In the rows, zero is written as 128.
X: several groups of rows, each row roughly a mix of its group's hidden directions
X (84 x 11)
[[111 115 103 122 153  92 165 126 112 148 103]
 [132 119 118 120 125 135 144 183 135 104 166]
 [126 172 129 124 121 143  72 122 144 119 135]
 [154 153 121 116 124 149  89 129 172 124 142]
 [119 166 133 140 150 118 142 130 102 147  81]
 [116 135 126 105  88 166 111 152 149 102 131]
 [177 119 109 126 116 122 115 131 149  91 155]
 [ 93 141 123 131 164 128 139 139 123 177 109]
 [111 114 103 135 152 116 155 170 149 159 132]
 [168 119 152 122  98 140 115  96 154 108 139]
 [117 155 135 144 142 117 145 171  96 147 101]
 [125 117 114 142 147 133 139 183 166 134 142]
 [ 94 170 128 125 153 112 156 138 145 106 112]
 [129 149 136 126 148 113 140 119 131  68 100]
 [ 85 140 153 138 140 121 133 111  97 159 105]
 [164 112 135 122 102  88 146 112  98 120 144]
 [124  78 133 144 120 127 115 119 116 161 165]
 [154 120 108 136  90 104 145 152 101 115 154]
 [112 152 108 124 155 154 144 171 149 104 130]
 [123 121  98 178  99 136 113 104 121 118 107]
 [132 124 132 148 143  83 129 106  84 104 131]
 [111 171 137 119 100 157 111 129 138 160 149]
 [105 133 128 132 138 148 127 194 132 140 139]
 [ 99 159 109 128 160 136 115 151 137 168 119]
 [ 96 148 131 109 157 159 117 156 153 153 125]
 [118 158 126 112 155  96 145 105 114  98 101]
 [147  85 115 149 116 148 140 168 149 130 114]
 [149 104 108 126 118 108 138 141 115  73 146]
 [110 167 139 109 170 137 142 152 131 143 105]
 [102 135 108 152 144 164 127 164 150 104 121]
 [143 141 111 102 125 153 103 149 176 113 141]
 [ 95 144 136 150 147 118 134 118  96 171 110]
 [128 150 134 139 123 159 122 171 171 112 140]
 [150  89 148 106 106 111 124 125 127 129 173]
 [120 152 115 130 137 135 158 165 158 107  94]
 [107 154 109 124 152 148 118 154 151 172 121]
 [159 106 138 145 106  91 147 121  92 110 132]
 [108 163 112 123 116 163  98 156 148 146 128]
 [137  69 142 152 107 136 116 113 114 131 144]
 [118 119 118 133 147 157 135 167 155  88 146]
 [143  71 117 132 127 115 124 115 102 160 138]
 [105 120 149 123 172  93 143 104 108 134 112]
 [110 178 129 125 143 133 140 156 162 105 122]
 [101 162 122 129 136 156 110 144 142 173 117]
 [142 141  86 127 119 149 115 173 152 126 144]
 [148 141 107 120 126 151 121 177 156 157 135]
 [129 109 102 116 118 118 143 121 103 184 110]
 [148  90 123 131 155  95 133 107 106  98 116]
 [152 164 101 100 140 136 119 161 143 154 126]
 [103 162 128 117 118 167  99 143 151 152 121]
 [128 138  84 129  82 132 117 148 126 143 156]
 [139 137 149  98 164 119 162 158 131 105 139]
 [139 130  90 107 154 125 121 164 159 107 144]
 [101 144 142 130 127 159 130 127 139 184 109]
 [130 149 147 149  82 160 107 111 122 152 124]
 [ 85 119 156 148 144 106 131 106 128 108 159]
 [ 98 139 142 135 157 149 127 181 132 144 118]
 [150  88 163 136 139 110 145 128 118  90 136]
 [135 153 152 149  89 146  94  99 117 136 129]
 [167 143 143 124 121 148  97 125 135  80 127]
 [133  97 144 174 108 108 128 141  92 125 117]
 [129 168 132 126 140 133 137 148 153  80 105]
 [114 157 120 115 165 148 149 167 146 109 124]
 [112 153 144 122 104 171 104 127 150 158 119]
 [110 126 137 130 165  83 133 110  94 111 121]
 [121 132 168 135 165 116 146 157 106 135 101]
 [109 149 138  98 142 140 106 107 143 176 118]
 [126 166 128 115 159 127 139  91 132 129  88]
 [151  75 108 129 149 100 135 125 105 141 124]
 [127 136 119 103 115 132 103  72 146 155 129]
 [116 142 145 100 172 142 145 165 148 121 134]
 [109 149 146 147 125 147 139 150 162  83 120]
 [102 141 174 120 123 145 119  93 132 154 107]
 [115 132 167 140  84 147 123  98 105 133 116]
 [164 108 125 121 108 117 125 122 134  73 148]
 [ 84 149 128 128 166 120 127 133 115 163 109]
 [116 125 132 150 151 125 146 161 162  84 124]
 [152 117 135 152 104  90 139 111  86 128 115]
 [108 135 138 110 170 156 134 160 159 115 134]
 [149  73 139 146 110 139 105 117 116 133 151]
 [129  98 118 128  98 141 126 124 111 186 133]
 [160 104 120 129  90 100 139 123 109 111 159]
 [137  72 126 136 131 110 120 105 100 149 146]
 [182 107 122 115 130 129  89 119 112 129 144]]

one row of each group, then the others: which group is each in?
[100 125 123 131 169  84 157 121 123 110 120] -> <127>
[163 151 118 164 102 142 103 119 130 156 142] -> <31>
[150 137 132 134 107  90 136 102  87 150 111] -> <118>

[127 138 138 134 173 136 156 141 137  84 108] -> <118>
[121 139 121 142 133 144 146 178 170 112 117] -> <127>
[150 162 113 101 168 101 126 129 125 105 116] -> <127>
[135  68 127 146 141 104 139 114 109 111 121] -> <127>
[ 98 147 137 123 144 145 116 174 129 168 123] -> <118>
[109 128 162 138 153 129 110 103 123 159  89] -> <118>
[183 131 120 131 142 124 113 112 167 135 147] -> <31>
[104 146 139 150 148 123 132 114 107 182 111] -> <31>
[118 170 102 153 126 125 139 144 103 141  91] -> <118>
